One vector is turned by the same rotation once a step. Each row is the vector after some number of steps, and that number follows the row.
The counts run from 0 to 858.
[ 23 -27  15  -7   0   1 -21  -1   3  13   1  -4  -1   2   8 -18 -22   6
   1 -13   3  13 -18   4 -19  -4 -11 -15  -1 -24   7   8  -5  17  11  -1
 -28   7   4  -5 -27   6   1  -2  35   4] : 691
[ -1   7   4   8 -16   2  -3  -8  -3  -4 -24  -7  -6   1 -10  -5   0 -27
   1  17  20   9  -1 -23   0  14  -9  10  14 -38  -3 -10  -9  18  -1 -16
  -2  14  -9 -16 -12 -16 -24 -10  30 -11] : 783
[-17  13  -9   5  -7 -21   5   3   0 -11   2   2  -2  -4  -6   6   6 -13
   4 -12  31   9  10   1  -3   7 -27  -9   2  -9 -18 -14  13   8  -5  33
 -16  -5  -6 -27  -5 -16 -18 -18  24   4] : 836
[-16   2 -17   6  -4   3  -6  14  -3  -2   0  -3  -8  34  13  21   9   5
  -5 -11   9 -11 -27   8 -26   0  -1  -6  -5  18   3 -14  12 -15  11  21
  -4   6   7 -36  -4 -15   0 -22  -8   5] : 164
[ 15  -6  29  -9   2   0 -16  11   4   5 -24  -3  -9  22   7 -18  -7   8
   8 -39   0  24 -11 -14  -1   3   1 -20  20  -2  -9  -8  13  11  11  -2
 -26   6  20   7   5  18   9   9  10 -12] : 372
[ 21 -19   8 -29  -9 -19   0   5  25  18   6  -2  -8  -5   2  15 -15  -6
  15 -10   1  -7 -16  14 -27   2  -3  -2  -5  -3 -19  15  12  24  14 -35
   2  -7 -16  13   9   4 -12   4   5   4] : 420
[ -9  -3   3  16  -8   2  -4  10 -18  -5 -17 -11  -1  18   4  18  17   1
   4 -13   8   5 -23  -3  -3  -8  -8 -21  14   1   1 -19   6 -10   8  13
  -7  15  14 -43  -3 -19 -18 -18  -1 -11] : 662
[  9   3  11 -29   0  -2  -9  13  24  17 -10  -4 -11  31  13   9 -14  -5
  18 -12   6  11 -15   2 -20   6  -3   4   3  10 -21   9  18  11   0 -31
  -2   7  -5  15  23   9   3   2   1  -4] : 45
[ 13 -25  -2 -26  -3 -25  -4   5  14  20  17  -9 -10 -13   6  22 -21   4
  13 -12   3 -12 -12   7 -26   5   1  -4  -7  -1 -15   9   9  30  12 -16
  -2 -14 -13   1   1   7  -6   6   5  16] : 419
[ -8  21  -4   4  -4  -9  15  17  -6 -13 -19  -9  -8   4   0  24  11 -18
  13 -11  20  13  -1 -14  12   3   7  17  20   0 -31 -18  12   3   1 -14
   3  -2 -14  -5  39 -14 -11 -12   0 -15] : 334
[ 22 -13   7  -8  -6   3   4  -6 -12  -2  10   6 -17  -1  -2 -12 -13  -9
 -19   0  11  -4  -3  11 -11  21   8   8  -1 -28  -6 -11  12   7  29  -2
 -19  21  14  13 -35 -13  10   4  20 -11] : 632
[ -1  -5   2  -8 -18  -4  -1   9   1  14 -15 -13 -13  12  17  14   3   1
  19 -25  -7  -3 -25   0 -16  -6   7 -12  18  16 -13 -12  12   7   4 -34
   6 -12  -2  12  24   8  -7  17 -27  -1] : 102
[ 24  -8  -3 -11   5 -11 -19  -8   8   8   5   0  -6   6  -2 -33 -20  10
  -6 -22  11  -2   0  -5 -24   7   2  -9   3 -21  10  16   6  12   0  19
 -11 -22  -4 -12 -16  18  -3  -5  31  22] : 85
[ 23 -23  -7   3  17  -1 -21  -2   2  11  13  -5 -27  -3   2 -10 -14  18
  -3 -20  -3  -8  -4  -5 -11   4  22  -4  -6 -17   7   1  -2  21  27  11
 -28  -8  -6  -8 -18   9   5  -3  24  10] : 309
[ 32 -25  32  -8 -12 -12   1  -8  -1   9  -7   1 -10  -4 -11  -6  -4   4
  12 -16   1   3 -17   4 -17   3  -4 -24  11 -19   1  -1  11  10  29 -11
 -17  14  24  -6 -19   1 -11   5   9 -17] : 473
[ -4  13 -23  13 -11  -9   4  16 -22 -12  -7   1   5  11  21  16  13  -8
  17 -13  16  11 -18  10  -6 -15 -30  -8   4 -10 -13  -6   0 -12 -14  13
  -8  -4 -11 -13  14 -23  -8 -19  11  10] : 612
[  1   1 -25  11 -17 -11   9  -2 -20 -14   9   3   1  12  -1   5   4  -5
 -12  -4  19 -16  -9  16 -26   4 -12   0  -6 -12   2 -11   8 -17  -1  26
   1  -5   8 -31 -21 -29  -8 -24  14  14] : 70
[  2   9  18 -24   2  -6  -9  23  17   7 -29 -13  -1  34  -5   1  -2   1
  16 -19   4  13 -14 -18 -12  -1   4  -8  29  11 -13   2  15   9   1 -17
  11  -3   7  -4  32  15 -11  -1  -8  -7] : 652
[  3   9  14   0   3   2  -7  22  -4  -3 -33  -7  -3  33   9  -6   5   4
  12 -36   9  26 -15 -11   3  -7  -8 -17  25   6 -11  -7  17  -2  -2   4
 -13   7  12  -4  23   6   3  -4   1 -10] : 654
[-12   1 -17  10  -5 -17   1  11  10   9 -11 -11 -19  18   6  35   9  12
  23 -19  -3 -18 -13   0 -16  -7  11  -5   2  22 -10  -9   6   0   4  -7
   4 -10 -16 -26  31  -5 -15  -8 -13   6] : 108
[ 24 -12  12 -10  -7   2   4 -10 -14   2   8   0 -22  -2  -7 -18 -14 -16
 -23   5  10  -6  -3   3  -7  24  15  24   6 -31  -9 -11  12   9  24 -17
 -10   7   8  16 -21  -8   1  10  13 -11] : 631
[  9   9 -11   2  -3  -4  13  11 -20  -8 -18  -9  11   9 -15   2   3 -18
   1   9  22   2 -18 -15  -2   9   4  19  26 -26  -4   5   5 -13  -2 -13
  27  -4  -9 -18  18 -15 -22 -15  10 -12] : 341
[ 26  -3  -6   0  13  -9  -5  14   2  -1  14   6 -26   0   5   3  -4  28
  14 -32   3  -3  -1  15  -2  -2  22  -6  -8  -3 -11   3  17  -1  29  16
 -36   5  -1  -1   3   1  18  -6  19  -5] : 807
[ 44 -14   7 -24  11  -7   4  11   1   6  -2  -4  -7   8 -18  -4 -11  10
   4  -4   2  -6 -20   6 -12  12  28   9  11 -20   3  22  10  -2  25 -24
  12   1   1   2  10   1  -6  -1  12 -15] : 529
[ -7  10  -2   2 -29  -3  21   1 -19  -9 -11  -6 -10   6 -11  15  16 -23
 -15  10  21 -13  -6  -1  -6  11   1  19  16 -15 -10 -31  12 -10  14 -11
  11  11   5 -18 -10 -30 -20  -9  -6 -13] : 67
[ 11  -4   3   0 -18  -7  12 -10 -16 -10   8   7 -11   2  -9  -7   2 -15
 -23   9  20  -8  -8  11 -12  19   1  14   0 -30  -5 -21   9  -3  21   0
  -9  13  12  -7 -32 -24  -1  -5  21 -11] : 350
[-27 -10 -11  16  -6  -9  -5   7 -18   5 -17 -26  -2   0   3  10  -1  -8
  -2 -16  13   8  -1 -30   3  -1   2  -6  23  -8   2 -31  -3  18  -6  13
   8 -13  -5 -34   4  -2 -19  -7  -5   8] : 281
[ 30  -7   0   2   3 -25   6   6  -8 -12  10   2  -3 -24 -15   1  -6   1
   6 -13  23  11   5   0   2   7  -7  -6   4 -35 -12   5   9   0  14  23
 -20   0  -4 -20 -12 -15 -11 -11  35  -7] : 243
[ 12   8 -10  21 -29 -12  17 -12 -27 -18  -5  10 -14 -13  -2   0  17  -8
  10 -12  12  -9  -6  13  -4  -2 -17 -10   5 -22  -8 -22  13  -9   4   3
 -17  -2   2   7 -21 -29 -11   1  20   8] : 293
[ 22   2  13 -11  -1  -9 -14 -13  13  -5  -7  14 -18   8 -17 -29  -7  -5
  -7  -5  17  -2   4   1 -16  21  -9  -8  -1 -27   2  10   7   9   3   9
 -20   1   8  -4 -24   6  -4  -3  46   5] : 83
[-20   9 -11   3 -14   1  -3   2  10   2 -12  -7 -31  30   6  21  13   0
   0  -9   1 -26  -6  -4 -13   9  25  10   5  20 -13 -28   7   8   9 -17
   5   1  -6 -11  13  -5  -9  -4 -18  -1] : 767
[-25   1  -5 -15 -10   0  -4  15   9  11 -10 -19   0  33   9  18  -6 -24
 -11  13  14  -3 -20 -10 -26  11  -8  18   6  10  -6 -12   8   7  -5 -18
  19   7  -3 -17  10  -7 -12 -14  -8   3] : 825
[-22  32 -15  14 -10   6  -2   7 -11 -20 -16   7 -18  36  15   2  14 -13
 -12 -13  24   0  -3  -2  -8   8  -9   2   3   2 -13 -22  13 -14  -6  14
 -17   5   8  -4   1 -14  10 -10   9   6] : 170
